In the data rows, 128 means zero.
Some points, each followed by its number:
[102  60 197  65 145 110 118 144 250 144 134  90 104 147 199 151 211 129
 150 175  85 116  65  97] 0
[193 131 130 162 107 138 144 129 150 145 118 103 128 167 119 108 161 141
 118 149 100 112  86  83] 1
[121 163  60 120 181 148 157 194 106 154 148 150  83 131  89 122 109 144
 107  75 209 159 168 134] 2
[ 86 232  89 110 198 111 190 217  21 157  98 154 113 110 151 136  35 117
 140  91 214 138  73  87] 3
[173 109  85  92 115 101 116 106 166 122  96 127 131 149 115 112 156  62
 110 106  74 132  93 107] 4
[140 155 106 139 119 122  80 183 179 137 126 109 140 147 139  91 104  89
  97 136 132 130 176 161] 5
[ 92 107 184  90  94 137 127  96 170 159 106 117 126 110 182 134 175 154
 149 221  86 138 115  78] 6
[105 255  83 154 255 111 186 204  34 163  66 126 129  87 167 145  73 127
 124 102 226  98 149  88] 7
[139 127 113 134 106 113 114  98 124 150 100 122 111 174 139 123 143  99
  92 132  95 114 108 132] 8
[122 136  95 127 123 125 103  91 127 109 131 137 123 112  98  93 101 121
 124 112 144 128 115 175] 9
[137 170 110 143 164 119 144 143  79 165 121 158 107 100 115 129  83 138
 144 144 167 137 104 109] 10
[145 134 134 139 131 113 111 131 113 129 117 138 122 142 130 132 128 148
 127 144 138 106 107 114] 11
[131 135 130 125 135  98 103 137 115 107 149 125 123 122 174 132 130 133
 122 158 126 128 112 139] 12
[157  51 166 145 107 150  96 117 121 130 115 135  88 163 128 197 107 139
 172 179 160  93 144 206] 13
[100 145 154 100 167 113 136 173 111 150 126 153 173 126 106   0 184 135
 188  86 255 144 178 152] 14
[112  38 139  59  54 122 109  57 197  66 207 191 186 102  38 106  41 132
 106  61 128 126 186 221] 15
[113 144 109 160 174 150 126 169 104 160 156 153 105 142 122 148 154 159
 168 119 162 144 114 106] 16
[151 140 137 116 104 114 114 130 160 115 132 115 114 137 152 121 125 136
 118 146  89 109  94 136] 17
[169 115 149  87  83 142 126  95 176 123 135 119 170 182 121 127 105 102
 133 102  71  84 134  97] 18
[169 138 135 135 119 109 118 134 142 154 113 123  98 134 151 124 141 117
 102 123 181 123 104 109] 19
[148  90 131 115 112 125 102 123 103 104  97 177 127 170 131 142 112 135
 138 117 121 104 161 132] 20
[104 216 132 109 130  86 152 202  95 113 131  93  73  24 204  83 149 131
 119 110 152  96  69 127] 21
[123 155 147 198 154 132  95 153  72 110 158 106  85 115 136 145 153 159
 174 186  79 121  57  73] 22
[173 132 101 193 119 118 104 143 150  66 234 107 130 184 111  76 105  87
 154 130 100 174 106 157] 23
[142 115 151 127  89 163  97 104 190 139 132 135 121 108 133 138 154 108
 132 124  61 152  88 139] 24
[ 91 108  97 152 170  70  73 150  57  92  92 141 109  82 204 127 115 105
 114 213 111 125 171 173] 25
[111 127 132 163 115 158 122 104 147  66 114 105 118 127 143 144 139 107
 125 130  85 127 113 128] 26
[157 108 183 166   0 255  21  34 219  88 167 251 255 211 100 148 171 103
 148 106  77 136 231 166] 27
[163  89  82 135  80 199 125  67 120 133 153  79 177 127  67  86  85 192
 110 128  85  93  87 129] 28
[138 115  96 134 119 134 133 132 118 104 114 108 134 148 101 118 134 145
 123 127 129 132 137 166] 29
[134  78 123  24 164  80 192 165  64 127  88 125 177 116 122  28  44 158
 152 116 255 156 158 146] 30
[104 136 127   0 178 144 202 209  84 162 201 213 157 105  93  95  91 155
 156  35 255 172 255 151] 31
[198  88 125 106 166 142 210 163  94 131 122 134 147 157 133 115  73 152
 144 134 228 122 170 146] 32
[101 123 158  98 140 210 100 127 133 118 114  98 123  73 189 137 103 121
 122 159 121 156 159 117] 33
[ 98 130 132 161 128 201 120 141 235 205 123 103  83 128 192 147 193  81
 130 112  57 128  39  36] 34
[193   0 183 128  50 100 148 133 182 117 109 148 103 162  99 103 127 104
 176 110  90  96  79 133] 35
[119   0 236  43  56  56 204  80  83  91 169   0 216 130 113 154 108 185
 130 115   0 114 109  40] 36
[119 201 103 140 156 189 168 199  86 227 156 163 108 118  95 131 158 154
 168 107 217  91 155  20] 37
[121  95 161 106 117 136 100 123 112  94 145 116 164 122 129 149 124 174
 145 134 127 141 139 132] 38
[103 171 130 120 154 151 154 177  51 153 111 126 127 114 114 110  97 127
 168 111 187 124 162 127] 39
[129 148 183 188 128 171 133 130  90 103 111 143 121 104 184 195 164  86
 157 150  71 116  96 106] 40
[117 225  77 174 182 160 161 241  82 145  90 139  89 103 107 121  83 138
 152 128 181 154 147 124] 41
[139 138 123 138 117 116 137 156 117  97 143 113 132 136 133 121 126 145
 129 119 127 145 126 146] 42
[119 110 184  90 139 133 104  87 120 154 123 165 145  57 144 158 134 122
 139 146 101 110 138 100] 43
[ 71  80  69  53  95 170 132  14 168 130 204 121 204  89  92  74 124 165
 114  60 129 171 164 167] 44
[131 154 134 104 155 115 135 127  89 210 133 143 112 112 112 118  93 135
 131  99 186 138 109 103] 45
[149 142  93 129 124 100 133 108  29  99 134 132 124 160 102 115 101 144
 138 139 143 126 131 154] 46
[236 104  99 159 112 118  96 137 183 105  80 190 118 140  61 128 143 101
  42  60 118 110  91 165] 47
[127  84 161 135 117 148 103 117 142 127 125 127 120 134 128 147 142 133
 138 116 107 122 144 126] 48
[173 107 255 143 121  99  30  95 124 128 191 143  95 193  66 153 124 111
 132 197 112 114 122 173] 49
[195   0   0   0   0  31 190   0 255 110 133  77 120 114  36 201  89 103
  63  37 115 182 172 242] 50
[ 82 172  80 118 201 126  78 103  49 125  60 105 144  37 129 122  65 126
  91  77 183 134 147 164] 51
[134  95 158 158  89 103 141 125 126  89 104 120 114 155 138 167 156 126
 179 127 121 126 134 114] 52
[ 79 177 148 151 150 111 111 155 135 150 128  89 134 162 165 135 163 119
 126 169 121 193 142 156] 53
[ 77 105 192 124  69 144  94 104 175 119  66  93 187 178 255 157 185  20
 120 101  20  90 114  76] 54
[145 110 112 146  64 187 111  89 199 127 225 176  91 140  86 132 177 109
 141  69 143 106 105 125] 55
[143 155 129 136 178 145 139 117 129 164 141 138 121 111  81 136 138 139
 141 130 138 147 111  88] 56
[135 146  85 185  91 112  81 136 150 130 102  95 125 132 123 132 137 114
  82 143  64 105  79 136] 57
[ 80 126 126  81 117 139 146 149 131 143 103 147 134  78 210 128 142  80
 102 105 135 128  80 122] 58
[103 137 134 122 164 120 144 126 112 104 120 128 176  97 168 156 119  82
 111 186 122 124 109 120] 59
[101 146 114  94 103 143 108  74 189 150 146 100 138  82 148 134 126 111
  68 117 106 115  95 123] 60
[130 213  29 109 164 118 126 150  88 182  96 171 107  94 110 125 107 137
 103  76 223 112 191 215] 61
[ 52  68  89 119  52 163  67  57 196  87 192 100 196 100  84 133 139  92
 172 100  78 158 221  60] 62
[118 142 121 112 146 138 142 120 127 162 146 144 124 114 130 121 124 133
 122 121 126 135 128 113] 63
[122 106 167  60  92 169 113 101 148  99 112 120 154 147  74 108 119 120
 126 132  98 137 203 111] 64
[111 128  30 114 146 133  59  55 212 216 182 177 115  50 115 115 164 119
  76  95 195 195 132 105] 65
[115 134 178  76  49 220 146  28  80  79 225  54 219 107  73 178 124 160
 194 148  25   0 230  47] 66
[155 116 134 110 115  98 123 141 146 124 133 118 116 131 144 134 130 135
 111 129 116 112 127 125] 67
[123  89 193 100 135 124  40  92  36  81 132 128 183 123  85 122  66 161
 139  93 103 162 152 173] 68
[144 161  82 160 117 147 112  90 128 119 108 154 147 142 126 112 120 112
 110 120 123 159 143 171] 69
[178  86 179 142 165  78  82  70 192 162 190 136 120 168 141 233 156 120
  92 175   0  54  11 137] 70
[118 161 109 114 171 108 142 187  74 141 112 159 119 114 120 134  90 136
 122 116 197 144 156 154] 71
[139  66 158 133 125 119 113 171  46  34 142 121 147 124 141 118 127 162
 103 164 176 117 152 178] 72
[139 115 126 148 124 105 141 156 142 110 123 155 129 143 130  98 153 130
 151 131 156 145 133 157] 73
[124 120 139 104 126 132 121 115 123  88 134 117 147 135 113 129 106 158
 130 144 129 132 142 139] 74
New points follow, each followed by the numbers of its two nearest points above by angle, nearest first.
[105 102  75 126  95 154  99  93 180 145 142 149 132 121 118 138 166  51
 142  98 121 143 112 119] -> 55 62
[113 148 122 159 131 130  97 142 107 112 119 133 110 127 140 122 125 111
 114 135 128 134 135 153] -> 25 69
[123 166  85 137 151 130 103 143  85 139  69  79 115  94 149  93  99 146
 133 247 125 102 110 121] -> 25 22
[123 122 129 127 119 134 115 136 135 120 130 142 120 141 122 130 148 126
 142 131 142 128 117 123] -> 55 73
[163 138 135 185  74 119   0  81 130 139  46 189  98 167  45 119 104 102
 110 109 103 110  79 139] -> 47 57
[113 124 136 134 116 152 111 115 161 147 129 114 113 133 166 138 192 117
 127 132  87 111  91  87] -> 34 0
[105 109 155  51 136 151 160 157 133 156 147 145 137 140 176 135 154 117
 175  99 180 140 150 122] -> 31 14
[143 126 103 123  83 166 116  93 131 114 133  89 148 110 112 128 117 152
 133  91  67 108 134 128] -> 28 66
[131 141 152 109 140  98 130  99 121 133 122 135 117 130 141 135 107 122
 115 139 106 121 102 130] -> 70 17
[149 117 144 152 111 112 118 132 137 123 114 120 114 152 132 154 125 146
 146 133 114 125 140 111] -> 52 48
[125 124 139 135 116 138 106 114 133 122 129 132 124 107 151 136 138 135
 125 125 129 134 104 144] -> 24 60
[157 119 137  79 157 123 172  80 164 141 109 137 129 122 144 117 137 124
 124 120  90 119 123 115] -> 4 18
[158 123 152 115 149  78 131 115 108 131 108  98 125 114 137  88  83 126
 115 139 145 133 124 143] -> 30 51
[135 130 149 129 130 125 102 101 137 140 124 136 118 131 165 138 126 104
 132 116 117 129 129 134] -> 54 24
[118 172  42 195  85 184  66  64 153  44 147 183  97 133  61 123 161  93
 191 146 109 124  81  62] -> 55 26
[ 80 117 235   5 165 172 153 147 110 181 122 172 157 105 182 119 146 121
 166  96 214 108 182  79] -> 31 14
[119 116 110 142  91 136  72 122 113 114 121 192  98 132 111 145 123 113
  82 141  96 127 115 172] -> 47 57
[160  93 160 111 120  84 192 124 150 165 166  92  84 136 150 109 225 143
 122 148 147 177  85 140] -> 0 19
[ 98 143 136 102 128 157 149 111 159 131  89 138 149 105 186 151 141  93
 126  98 131 103 164 128] -> 58 54
[118 100 105  94 153 118 181  87 139 181 108 101  86  91 163 117 109 109
 108 122 126 126  58 111] -> 58 60
[174 117  95  66 176 173 171 185 120 125 174 199 216 106  59  55 151 171
 129 128 255 141 169 172] -> 31 14
[ 68 151 140 155  98 181  73  84  97 112 104 237 124  88 118 144 138  76
 120 116 130 118 114 150] -> 27 69
[116 132 120 109 138 139 146 130 145 140 135 140 133 126 125 110 120 177
 131  82 184 149 142 134] -> 31 2
[123 147  82  91 255 100 255 255  10 159 119 146 200 118 163 131  91  97
 109 110 255 118 197 166] -> 71 7
[138 129 106 121  94 173 104 104 146  96 119 124 177 124 120 135 105  92
 119 108 111 116 176 138] -> 27 62
[121  94 157 102 136 147 113 117  95 126 176 133 177 104  98 154  84  86
 168 150  63 156  89 149] -> 68 43
[ 58 138 153 165 119 166  88 137 159  77 242 133 136 162 132 205 187  75
 158 168  56 129 176 100] -> 62 26
[145 138 110 136 147 155  87 106 117 126 111 115 119 110 132 127 129 138
 108 117 128 134 138 143] -> 51 69
[143 107 132  81 107 146 142  61 152 151 133  53 185 120 111 168  86 153
 109 112  93 124 145 112] -> 36 66
[171 130 125 131 134 117 111  84 108  92 110 140 134 153 117 145 129 132
 133 119 137 102 126 147] -> 20 46
[ 75 109 162 174 118 120 110 111 101 116 110 100 143 135 177 146 154 105
 129 147 106 116 134 124] -> 54 40
[117 124 161 165 134  93 128 138  76 120 133 140 108 111 143 143 141 131
 139 158 103 105  94 110] -> 22 40
[129 113 111  95 161 146 183 176 131 122 153 150 120 134 115  98 141 156
 173  92 237 126 165 174] -> 31 14
[158  91 235 137  70  87 125 109 169 127  62  87 125 146 179 158 159 117
 124 104  75 137 108  92] -> 54 52
[ 61 102 148 102 118  91 157  97 147 112 171  79 153  85 137 124 103 125
 132 160  92 112 168 116] -> 36 66
[113 122 168 134 146 121  94 134  96 149 115 124  98 113 163 139 133 127
 127 159  95 109  94  95] -> 22 40
[158 146  95 147  87 134 108 137 156 113 117 155 117 157  99 135 128 130
 129 125 134 134  99 116] -> 47 55
[120  78 118 105  98 133 127  40 179 119 150 132 161 123  95 109 119 142
 127 113 131 123 139 131] -> 44 15
[155 123 111 114 116 112 103 118 129 132 122 135 113 161 110 130 131 135
 112 124 126 133 160 128] -> 20 50
[137  90 164 130  77 144 108  84 188 125 170 164  89 168 128 131 149  81
 128  81 104 151 144 126] -> 55 27
[ 81 163  67 173 198 125 159 115 109  84  89 101 101  72 146 137 117  82
 107 133 154 129 131 156] -> 51 7
[119  98 151 119 167 126  98 155  94  89 113 129  94 114 130 149 139 128
 104 189 114  10 139 138] -> 25 72
[120 152 104 134  99 123 138 142 132 131 117  73 103 120 138 104 158 147
  89 137 103 130  97 115] -> 57 21
[127 126 121 109 108 143 137 163 124 133 117 152 137 135 113 151 124 128
 153 104 155 169 158 121] -> 31 2
[ 70 176 123  97 198 122 137 106 141 159  75  54 181  81 158 136 122  72
 110 111 127 169 133 136] -> 51 59
[164 145 166 155  96 115 129  83 108 150  88  71 111 152 195 156 141 130
 140 113   5  79  93  79] -> 54 40
[107  92 116  95 101 111 126 170 156 141 118  85 143 111 201 127 138 120
 160 143 115 145 140 114] -> 0 6
[192 128  99 142  93 107 150 140 157 146  93 171 114 228  93 120  87 116
  93  95 127 166  68 106] -> 47 1
[104 154  82 112 170 124 174 124 117 154 134 122 106 104 114 105 130 162
 131 121 214 156 121 129] -> 2 45
[ 82 111 177 109 166 109  64 120 255  70 111 100  95 130 152 161  99  81
 103 168 119 137 129 157] -> 0 26
